In the data rows, the value 128 means zero.
Here is a table of points, one per row:
[ 51 122 152  83 131 105 157  82 104 144 159  66 190 142 131 117  97  96
 130 122  92 147 111 127  62 126 182 123 103  67 132 128 132 123  72 162
 130  79 107 104 181  92 158 103 185 147 134 132]
[112  88 102  50  74 171 163  99 202 140 136 105 172 132 158 129  72 140
 169 144 123  52 134 139 185 110 144  78 134 135 114  94 131 133 112 158
 170  80  92 129 101 141 138 201 104 127  93 182]
[117  70 124 125  99 137 164  88 136 156 113 132 176 136 133 118 132  57
 144 148 127 189 120 131 115 165 183 152  98  90 118 131 191  97  86 142
 157 100 113 114 135  76 151 132 148 156 161 107]
[157 132  85  86  99 156 136 130 191 106  57 144 211 104 123 108 103 145
 116 129 105 102 139 182 123  89 101 156 154 185 116 168  67 106  89 164
 189 112 115 152 112 159 199 162 162 174 120 109]
[118 118 133 117 162 125 141  95 114 127 160 165  78 111 153 138 124 125
 147 136 115 166 189  82 121 105  69 106 158  63  95 142 124 129 145  96
 139 187  97 106  73 140 169  86 150 126 191 103]
[163 158 145 186 193 111  91 191  47 136 127 103 108 182 125 125 170 167
 122 133 123 164 120 175  95 138 162 129  93 157 133 122 121 123 154 165
 124 106 147 139 110  78  59 197 167 114 164 137]
[142 187  97 138 170 121 148 142  76 143  95 135 105 150 141 121 164  86
 133 115 128  81 150 128 151 145  92  63 180 100 112 139 154  99 106 114
  70 178 110 164 174 161  98 119  72 122 151 147]
[146 120 124 143 155 163  90 138 107 127 106 168 137 220  81 145 150 151
 100  39 127 165 121 145  83 190 155 128 162 184 128 113 117 124 153 168
 130 118 107  80 175  80  83 145 160 114 155 137]
[147 115 113 111  95 109  50 118 172 128 162 164 134 109 113 113 130 145
 113 153  72 130 137  72 104 125  96  87  83 132 124 104 125 182  91 105
 141 126 146 119  72 153 144 108 113 164  84 118]
[110 209 137 168 182 144 110  90 128  90 124 180  88  81 128 196 111 111
 134 135 118 129 103 134 175  89 131 166 150 142 179  84  99 179 193 118
 103 143 156 124 127 149 180 159 191  72 134  71]
[131 188  65 133 167 168 147 161 106 124 140 133 130 184 148 118 176 156
 152  76 108 125 136  94 196 116 132 160 106  63 110 135 147  81 141 113
 100 208  75 180 174 149 106 113  43  92  96 145]
[169  90  88 109  90  77  98 143 156 142 157 175  95  99 163 138 114 146
 120 142  99 105 131  92 116 140  78 113  72 103 178 126 126 164  92 130
 175 138 166  73 115 136 155 111 117 160  82 109]
[115 158 134 137 122  26  83 183 169 123  95 132 127 157  74 124 150 196
 183 104 152  84 122 113 142 167 135 147 106 188 131 133  88 163 139 131
 173 144 124 138 130 143 120 162 161 133 164 142]
[128 103 142  99  87 115  46 137 165 142 169 171 127  97 142 134  89 150
 123 123 115 145 111 110 106 138  81  90  99 105 111 110 124 160  97  72
 179 152 177 134 114 143 134 129 110 182  80 114]
[127  46 130 102 106 162 185  92 143 191 135  88 158 145 146 116 145 110
 101 113 134 133 126 114 142  89 155 138 143 154 143 159 172 117 126 148
  45  97 146 148 152 101  86 164 135 134 113 136]
[118 150 180 118 176 169 168 144 148 148 137 121  71  76 162 154 128  97
 132 161 139  95  96  59 107 117 144 132 146 175 139 103  87 108 187  93
  78 140 181 136  83 109 141 119  69  91 109 120]
[120  77 110 110 106 132 200  80 133 115 150  69 131 182 137 152 130 104
  73  98 143 129 113 132 113 123 159 131 151 141 143 182 163 102 121  94
  94  47 108 164 116  85  85 164 109 140  82 102]
[132  41 101 121 121 142 202  91 141 125 155  76 169 102 122  79 144 109
 106 118 161 132  80 137  80  91 136 132 168 121 137  79 180  84 142 123
  82 101 105 120 149 109  72 177 145 128  96 147]
[126 156 115 127  92 152 125 119  69 113 146 156  98  89 141 143 134 106
 140 127 114 137 152  98 146 111 113 123 129  64 107  96  69 127 127  98
 105 172 135 109  80  98 167  57 117 174 152 109]
[149 101 136 142 152 133  84 120 123 183 112 100 125 158 133 131 162 147
 126 104 124 174  63 183 123 115  62  77 118 138 166 131  74 188 228 109
  94  98 107 102 129 112  53  95 119 105  98  41]
[127  92 187 201 181 121 134 129  53 135 131 107 113 146 134  89 201 157
 148 111 107 171 114 119 114 192 206 135  98 124 127 113 179 173  68 117
 172  98 189 109 139 117  80  90 132 114 168 157]
[136  53 157 129 135 123 168  86  99 112 128 103 155 103 100 118  95 129
 107 130 138 190 108 102 146 127 153 130 112 106  75 141 162 114  42 198
 123  86 113 139 159  76 164 123 131 156 138  88]
[146 138 142 102 167 131 131 119 145 106 131 134  50  93 154 142 105  77
 143 144 153 128  86  76 136  77 163 144 177 116 146 140  90 126 199  97
 100 115 192 129  85 125 115 120  71  74 116 165]
[143 134 147 138 161 140 147  97 151  94 200 163 107 121  96 167 124  52
 146 134 125 119 191 172 101 136 114 110  81  62 100 135 114 169 148 150
 117 211 150 147 101 137 173  59  92 143 138 110]
[158  96 163 105  25  93  88 142 143 114 157 138  78 130 142 159 105 125
 146 133  50 174 101 139  91 107  82 112  63 153 168  95 126 132  81 111
 135 147 121 108 109 208 162 107  94 138 118 145]
[131 159 134 152 122 105 161 169 107 189 118  63 159 125  95 139 143 113
 101 148 189 180  94 156 158  72 177 108 148 172 148 136 162 112 175 167
 172  92 138 150 111 143  89 105 200 145 114  73]
[132 155 123 121 123 139 117  90 124 132 132 139  79  85 123 154 105 103
 105 132  97 136 165 114 131 120 103 121 107  66  80  83 105 105 119  89
 139 174 145 116 105 123 137  61 104 108 167  87]
[ 95 132 115 115 118 145 147  99 119 155 100 132 156 136  87 127 124 157
 137 176 196 197 183 201 110 129 159 172 140 139 126 142 113 122 112 162
  69  89 101  77 163 129  88 172 134 144  60  78]
[167 196 153 124 129 153 165 186 117 115 131 129 108 141 111 102 198 114
  89 111 144  84 152 117 161 140 108  96 170  53 113 141 146 123 113  83
  80 180  82 140 163 135 114 136 113  72 146 151]
[ 94 103 116 155 107 119 108 221 136 116 110 146 166 203 130  97 132 166
  77 131 121  72 120 102 145 128  75  79 133 105 166 124 166 149 103 114
 118 131 134 120 138 198  97 161  63 129 116 156]
[ 99 135 118 123  96 118 105 136 130 124  92 102 145  65 118 110 131 125
 131 190 167  97 181 124 143  70  89 157  76 185 121 158 100 121 159 134
 215  70  96 174 164 189 152 149 190 144  96 151]
[121 148 126 113 148 145 138 111 136  85 134 109 120 151 157 123 129 104
 106  90 112 110 173 121 154 191 165 142 225 146 132 103 111 105 136 150
 108 200 117 128 171  97 147 150  49 114 194 168]
[154 217 140 186 188 134 118 157  93 120  82 170  77 133 101 100  90 150
 152 119 155  87 166 168 133 133 173 155 139 143 135 105 123 108 164 122
 139 135  89 160 159 121 160  78 141 115 207 156]
[144  82  93 114 106 160 127 107 111 132  82 102 179 139 131 146 118 148
 116 126 162 147 128 182  97 137 170 124 126 131 121 172 132  88 176 152
  92 103 117 135 156 118 143 141 210 117 123  96]
[119 204 117 131 124 173 100  35 110 117 105 133  98 102  95  87  74 126
 140  73 166 115  99 153 140 154  89 173 152 181 134 162 105  98 175 118
  98 198 140  63  60 105 224 132 124  69 115 120]
[ 77 145 101 147  73 117 104 161 189 117 103 133 147  80 161 145 114 157
 156 195 205  89 114 161 130  93  94 154  95 175 135 168 117 128  90 166
 161  97 108 199 114 146 123 101 210 117 126 146]
[137 127 166 131 145  51 110 184 106  93 181 171 176 117 131 132 119 155
 163 157  90 111 136  99 145 215 132 178 106 159  91 123 155 152  63 107
 202 101 153 116 132 146 130 111 125 146 164 182]
[103 120 154 173 138  79 109 192 165 105 110 106 117 135 143 129 131 161
 135 142  69  72  97 107 145 155 104 144 163 139 127 145 167 149 142 125
 142 109 168 121 132 134  69 167 101 165  99 226]
Along one direction, these points spread out more than along any other. Where along it does each point below lie, from 0 to 99? 50 is the average, and the first point above lies past it. One standard deviation of the points above along it is 16.
[131 159 134 152 122 105 161 169 107 189 118  63 159 125  95 139 143 113
 101 148 189 180  94 156 158  72 177 108 148 172 148 136 162 112 175 167
 172  92 138 150 111 143  89 105 200 145 114  73] 72
[149 101 136 142 152 133  84 120 123 183 112 100 125 158 133 131 162 147
 126 104 124 174  63 183 123 115  62  77 118 138 166 131  74 188 228 109
  94  98 107 102 129 112  53  95 119 105  98  41] 54
[136  53 157 129 135 123 168  86  99 112 128 103 155 103 100 118  95 129
 107 130 138 190 108 102 146 127 153 130 112 106  75 141 162 114  42 198
 123  86 113 139 159  76 164 123 131 156 138  88] 69
[158  96 163 105  25  93  88 142 143 114 157 138  78 130 142 159 105 125
 146 133  50 174 101 139  91 107  82 112  63 153 168  95 126 132  81 111
 135 147 121 108 109 208 162 107  94 138 118 145] 39
[146 138 142 102 167 131 131 119 145 106 131 134  50  93 154 142 105  77
 143 144 153 128  86  76 136  77 163 144 177 116 146 140  90 126 199  97
 100 115 192 129  85 125 115 120  71  74 116 165] 35
[127  46 130 102 106 162 185  92 143 191 135  88 158 145 146 116 145 110
 101 113 134 133 126 114 142  89 155 138 143 154 143 159 172 117 126 148
  45  97 146 148 152 101  86 164 135 134 113 136] 75
[118 118 133 117 162 125 141  95 114 127 160 165  78 111 153 138 124 125
 147 136 115 166 189  82 121 105  69 106 158  63  95 142 124 129 145  96
 139 187  97 106  73 140 169  86 150 126 191 103] 28
[ 95 132 115 115 118 145 147  99 119 155 100 132 156 136  87 127 124 157
 137 176 196 197 183 201 110 129 159 172 140 139 126 142 113 122 112 162
  69  89 101  77 163 129  88 172 134 144  60  78] 73
[167 196 153 124 129 153 165 186 117 115 131 129 108 141 111 102 198 114
  89 111 144  84 152 117 161 140 108  96 170  53 113 141 146 123 113  83
  80 180  82 140 163 135 114 136 113  72 146 151] 36
[144  82  93 114 106 160 127 107 111 132  82 102 179 139 131 146 118 148
 116 126 162 147 128 182  97 137 170 124 126 131 121 172 132  88 176 152
  92 103 117 135 156 118 143 141 210 117 123  96] 73
